In the data rows, zero lies at 7.5, halfway between 7 and 8.
Here is a table of points, one per row:
[5, 11, 5, 9, 7, 9, 9, 12, 6, 10, 11, 6, 9, 12, 5, 8, 8, 7,
 7, 7, 11, 6, 6, 9, 6, 5, 8, 6, 7, 6, 6, 9]
[12, 5, 7, 9, 8, 6, 10, 6, 5, 8, 8, 9, 9, 7, 5, 7, 10, 6,
 5, 7, 5, 4, 8, 7, 8, 6, 6, 9, 10, 6, 7, 10]
[10, 8, 7, 8, 10, 8, 9, 9, 7, 11, 5, 6, 8, 9, 8, 8, 5, 7,
 11, 6, 5, 7, 5, 7, 5, 5, 5, 5, 10, 11, 5, 6]
[9, 5, 8, 10, 3, 7, 5, 11, 5, 10, 6, 9, 5, 8, 8, 5, 8, 7,
 7, 10, 9, 6, 11, 9, 6, 9, 5, 10, 7, 6, 8, 7]
[6, 10, 7, 9, 11, 8, 6, 10, 10, 5, 5, 6, 5, 5, 9, 10, 9, 11,
 6, 8, 7, 5, 7, 10, 8, 8, 6, 8, 7, 6, 6, 4]
[11, 9, 9, 4, 8, 3, 4, 9, 4, 5, 8, 8, 7, 7, 5, 8, 6, 5,
 5, 8, 8, 6, 8, 8, 7, 6, 9, 8, 7, 6, 8, 3]
[6, 6, 8, 6, 10, 9, 4, 9, 5, 8, 6, 10, 5, 5, 10, 9, 6, 7,
 7, 8, 9, 6, 6, 4, 7, 8, 8, 5, 5, 10, 7, 11]
[6, 9, 9, 8, 7, 9, 6, 9, 5, 9, 5, 6, 9, 6, 7, 10, 10, 7,
 7, 8, 10, 10, 6, 4, 9, 9, 4, 6, 10, 5, 7, 9]
[7, 9, 7, 8, 10, 7, 7, 9, 10, 10, 9, 8, 11, 3, 8, 4, 8, 9,
 11, 7, 9, 8, 10, 10, 8, 9, 6, 5, 7, 6, 7, 4]
[6, 8, 6, 4, 6, 6, 10, 6, 6, 9, 5, 10, 7, 8, 7, 8, 8, 9,
 10, 6, 10, 5, 10, 6, 6, 10, 12, 7, 9, 4, 6, 6]
[5, 5, 7, 10, 4, 5, 8, 8, 10, 10, 7, 10, 6, 4, 6, 9, 6, 5,
 5, 7, 8, 8, 4, 8, 7, 8, 9, 4, 11, 9, 11, 6]
[7, 4, 7, 5, 10, 8, 12, 9, 9, 6, 11, 9, 10, 4, 11, 11, 5, 7,
 5, 8, 10, 6, 9, 10, 7, 6, 7, 9, 6, 8, 5, 10]
[10, 9, 9, 6, 7, 9, 10, 9, 6, 7, 6, 6, 7, 6, 7, 8, 10, 11,
 3, 6, 7, 9, 9, 7, 5, 9, 8, 7, 7, 8, 12, 9]
[9, 6, 3, 7, 7, 8, 8, 7, 7, 7, 11, 7, 4, 6, 4, 6, 11, 10,
 10, 10, 9, 7, 5, 8, 9, 6, 6, 7, 6, 12, 7, 6]
[6, 8, 10, 6, 8, 5, 6, 6, 8, 8, 10, 5, 10, 8, 7, 5, 9, 5,
 4, 10, 7, 10, 8, 6, 6, 11, 8, 8, 6, 9, 7, 7]
[11, 7, 5, 9, 8, 6, 7, 6, 7, 9, 8, 6, 10, 10, 11, 9, 7, 11,
 6, 9, 10, 10, 11, 5, 8, 7, 8, 6, 11, 8, 6, 8]
[8, 9, 6, 9, 8, 9, 8, 4, 9, 6, 5, 7, 10, 5, 7, 6, 10, 5,
 7, 7, 9, 7, 6, 12, 10, 6, 8, 7, 10, 6, 6, 9]
[5, 5, 7, 8, 10, 10, 9, 10, 9, 8, 6, 5, 7, 9, 9, 10, 11, 5,
 10, 8, 6, 6, 10, 8, 6, 9, 10, 10, 10, 9, 9, 7]
[5, 7, 11, 6, 6, 5, 10, 4, 8, 7, 8, 6, 6, 10, 6, 8, 7, 10,
 7, 10, 8, 7, 9, 10, 11, 9, 5, 6, 12, 9, 9, 7]
[10, 8, 5, 7, 9, 6, 9, 6, 9, 9, 6, 5, 6, 9, 7, 10, 7, 7,
 6, 9, 5, 6, 9, 6, 10, 9, 9, 5, 5, 9, 6, 7]
[9, 7, 12, 9, 9, 10, 10, 5, 6, 7, 12, 10, 5, 8, 11, 8, 10, 7,
 9, 10, 8, 10, 6, 7, 6, 7, 9, 8, 9, 5, 9, 4]
[8, 11, 4, 10, 7, 6, 5, 7, 11, 8, 9, 5, 4, 8, 8, 8, 5, 6,
 7, 9, 7, 5, 7, 7, 5, 5, 6, 8, 7, 4, 12, 9]
[7, 8, 7, 5, 5, 9, 9, 8, 6, 10, 10, 6, 6, 6, 5, 8, 6, 5,
 10, 10, 4, 7, 8, 10, 9, 12, 7, 6, 5, 5, 7, 10]
[11, 8, 9, 10, 6, 6, 8, 8, 8, 6, 4, 7, 12, 6, 8, 6, 7, 9,
 10, 9, 8, 9, 6, 10, 5, 8, 9, 8, 5, 9, 8, 9]
[10, 9, 10, 10, 9, 9, 7, 5, 10, 6, 8, 9, 5, 8, 5, 5, 6, 7,
 7, 8, 9, 6, 6, 5, 6, 10, 9, 8, 8, 5, 4, 10]
[6, 9, 7, 6, 3, 11, 8, 6, 6, 3, 9, 4, 8, 7, 8, 7, 4, 6,
 8, 8, 9, 5, 7, 4, 4, 8, 5, 8, 10, 10, 6, 5]
[7, 7, 5, 7, 7, 6, 9, 7, 7, 8, 8, 8, 10, 8, 8, 7, 9, 8,
 8, 3, 8, 6, 3, 4, 11, 10, 5, 12, 5, 5, 10, 5]
[8, 12, 9, 6, 4, 7, 6, 4, 9, 8, 8, 10, 9, 7, 10, 10, 12, 7,
 10, 9, 6, 5, 10, 7, 6, 4, 6, 7, 5, 9, 10, 9]
[7, 4, 11, 7, 5, 7, 9, 8, 11, 10, 7, 5, 9, 6, 6, 8, 6, 10,
 8, 9, 8, 7, 6, 5, 8, 4, 10, 10, 7, 5, 9, 6]
[7, 10, 5, 6, 7, 7, 10, 7, 5, 6, 8, 7, 8, 7, 11, 4, 4, 10,
 6, 8, 4, 10, 6, 7, 9, 7, 8, 6, 9, 5, 10, 10]
[5, 8, 7, 7, 9, 6, 4, 8, 8, 7, 10, 11, 11, 10, 7, 6, 8, 11,
 5, 10, 5, 4, 5, 7, 8, 9, 11, 11, 11, 10, 9, 9]
[9, 4, 5, 8, 9, 9, 4, 5, 6, 7, 9, 6, 10, 6, 4, 10, 6, 8,
 8, 6, 9, 8, 9, 8, 8, 10, 7, 8, 6, 8, 12, 9]
[11, 8, 8, 5, 3, 11, 5, 9, 10, 6, 6, 9, 7, 11, 8, 9, 6, 8,
 5, 7, 8, 9, 4, 10, 10, 10, 10, 6, 6, 8, 6, 6]
[6, 5, 10, 7, 10, 9, 7, 6, 4, 6, 5, 9, 8, 11, 7, 8, 5, 8,
 10, 10, 8, 6, 7, 9, 10, 5, 6, 6, 6, 5, 10, 7]
[6, 9, 8, 11, 7, 8, 8, 8, 7, 6, 6, 10, 6, 4, 8, 10, 6, 6,
 6, 5, 5, 11, 10, 9, 11, 5, 7, 10, 7, 10, 6, 6]
[8, 8, 4, 5, 8, 10, 8, 9, 10, 6, 7, 9, 6, 9, 6, 5, 8, 5,
 10, 9, 10, 11, 10, 5, 9, 5, 9, 10, 9, 9, 10, 8]
[5, 10, 9, 7, 10, 4, 10, 9, 6, 6, 6, 7, 5, 6, 6, 8, 6, 9,
 10, 5, 9, 10, 6, 9, 5, 8, 9, 9, 7, 10, 7, 9]
[7, 4, 7, 5, 7, 6, 4, 7, 9, 6, 9, 7, 6, 8, 10, 7, 10, 8,
 9, 3, 5, 9, 7, 10, 5, 7, 6, 7, 10, 5, 5, 9]
[6, 8, 10, 7, 5, 11, 5, 7, 7, 10, 9, 5, 7, 7, 5, 5, 7, 11,
 7, 5, 6, 6, 10, 7, 9, 5, 10, 6, 6, 8, 6, 9]
[6, 6, 6, 10, 6, 6, 6, 7, 5, 7, 7, 5, 6, 6, 10, 5, 9, 6,
 7, 10, 8, 8, 6, 6, 10, 8, 10, 7, 5, 8, 5, 7]
[8, 7, 10, 9, 8, 10, 10, 9, 9, 7, 7, 9, 6, 10, 10, 3, 6, 6,
 6, 5, 9, 4, 10, 7, 9, 9, 6, 4, 7, 9, 11, 6]
[7, 8, 9, 3, 11, 9, 6, 5, 8, 13, 5, 6, 6, 6, 9, 6, 6, 5,
 5, 8, 9, 8, 7, 11, 6, 5, 5, 11, 9, 9, 7, 6]
[5, 7, 7, 6, 8, 5, 9, 11, 10, 5, 7, 9, 8, 9, 4, 6, 8, 6,
 7, 9, 6, 10, 9, 5, 7, 6, 4, 5, 6, 6, 6, 8]
[6, 8, 6, 10, 8, 9, 8, 5, 7, 10, 6, 12, 8, 10, 6, 9, 5, 10,
 7, 7, 6, 10, 8, 8, 4, 10, 4, 10, 6, 8, 5, 6]
[5, 5, 6, 8, 8, 5, 8, 4, 8, 6, 6, 7, 7, 10, 9, 6, 8, 7,
 7, 5, 9, 8, 8, 10, 4, 6, 9, 7, 3, 9, 7, 6]
[6, 6, 7, 10, 10, 9, 6, 7, 6, 7, 9, 7, 9, 8, 7, 9, 7, 5,
 8, 4, 5, 9, 10, 8, 6, 7, 9, 5, 9, 6, 8, 5]
[9, 9, 11, 9, 7, 5, 7, 9, 9, 8, 11, 6, 6, 9, 10, 10, 6, 6,
 10, 4, 9, 9, 7, 8, 10, 8, 7, 10, 9, 9, 8, 9]
There is one direction along which these points spread out most. Take the direction at right angles to it along which they spread out most. Go by this last direction. How many in every 100 of the points above lie lower along it than each point below? Answers are rounded to whole numbers. More than half of the points above lie lower than the first one.
[6, 8, 10, 6, 8, 5, 6, 6, 8, 8, 10, 5, 10, 8, 7, 5, 9, 5,
 4, 10, 7, 10, 8, 6, 6, 11, 8, 8, 6, 9, 7, 7] --> 30
[7, 8, 9, 3, 11, 9, 6, 5, 8, 13, 5, 6, 6, 6, 9, 6, 6, 5,
 5, 8, 9, 8, 7, 11, 6, 5, 5, 11, 9, 9, 7, 6] --> 34
[8, 9, 6, 9, 8, 9, 8, 4, 9, 6, 5, 7, 10, 5, 7, 6, 10, 5,
 7, 7, 9, 7, 6, 12, 10, 6, 8, 7, 10, 6, 6, 9] --> 28
[10, 8, 5, 7, 9, 6, 9, 6, 9, 9, 6, 5, 6, 9, 7, 10, 7, 7,
 6, 9, 5, 6, 9, 6, 10, 9, 9, 5, 5, 9, 6, 7] --> 81
[7, 4, 7, 5, 7, 6, 4, 7, 9, 6, 9, 7, 6, 8, 10, 7, 10, 8,
 9, 3, 5, 9, 7, 10, 5, 7, 6, 7, 10, 5, 5, 9] --> 26
[6, 9, 9, 8, 7, 9, 6, 9, 5, 9, 5, 6, 9, 6, 7, 10, 10, 7,
 7, 8, 10, 10, 6, 4, 9, 9, 4, 6, 10, 5, 7, 9] --> 66
[7, 9, 7, 8, 10, 7, 7, 9, 10, 10, 9, 8, 11, 3, 8, 4, 8, 9,
 11, 7, 9, 8, 10, 10, 8, 9, 6, 5, 7, 6, 7, 4] --> 62
[9, 5, 8, 10, 3, 7, 5, 11, 5, 10, 6, 9, 5, 8, 8, 5, 8, 7,
 7, 10, 9, 6, 11, 9, 6, 9, 5, 10, 7, 6, 8, 7] --> 72
[11, 9, 9, 4, 8, 3, 4, 9, 4, 5, 8, 8, 7, 7, 5, 8, 6, 5,
 5, 8, 8, 6, 8, 8, 7, 6, 9, 8, 7, 6, 8, 3] --> 49
[8, 8, 4, 5, 8, 10, 8, 9, 10, 6, 7, 9, 6, 9, 6, 5, 8, 5,
 10, 9, 10, 11, 10, 5, 9, 5, 9, 10, 9, 9, 10, 8] --> 64
[7, 4, 7, 5, 10, 8, 12, 9, 9, 6, 11, 9, 10, 4, 11, 11, 5, 7,
 5, 8, 10, 6, 9, 10, 7, 6, 7, 9, 6, 8, 5, 10] --> 11
[9, 7, 12, 9, 9, 10, 10, 5, 6, 7, 12, 10, 5, 8, 11, 8, 10, 7,
 9, 10, 8, 10, 6, 7, 6, 7, 9, 8, 9, 5, 9, 4] --> 0
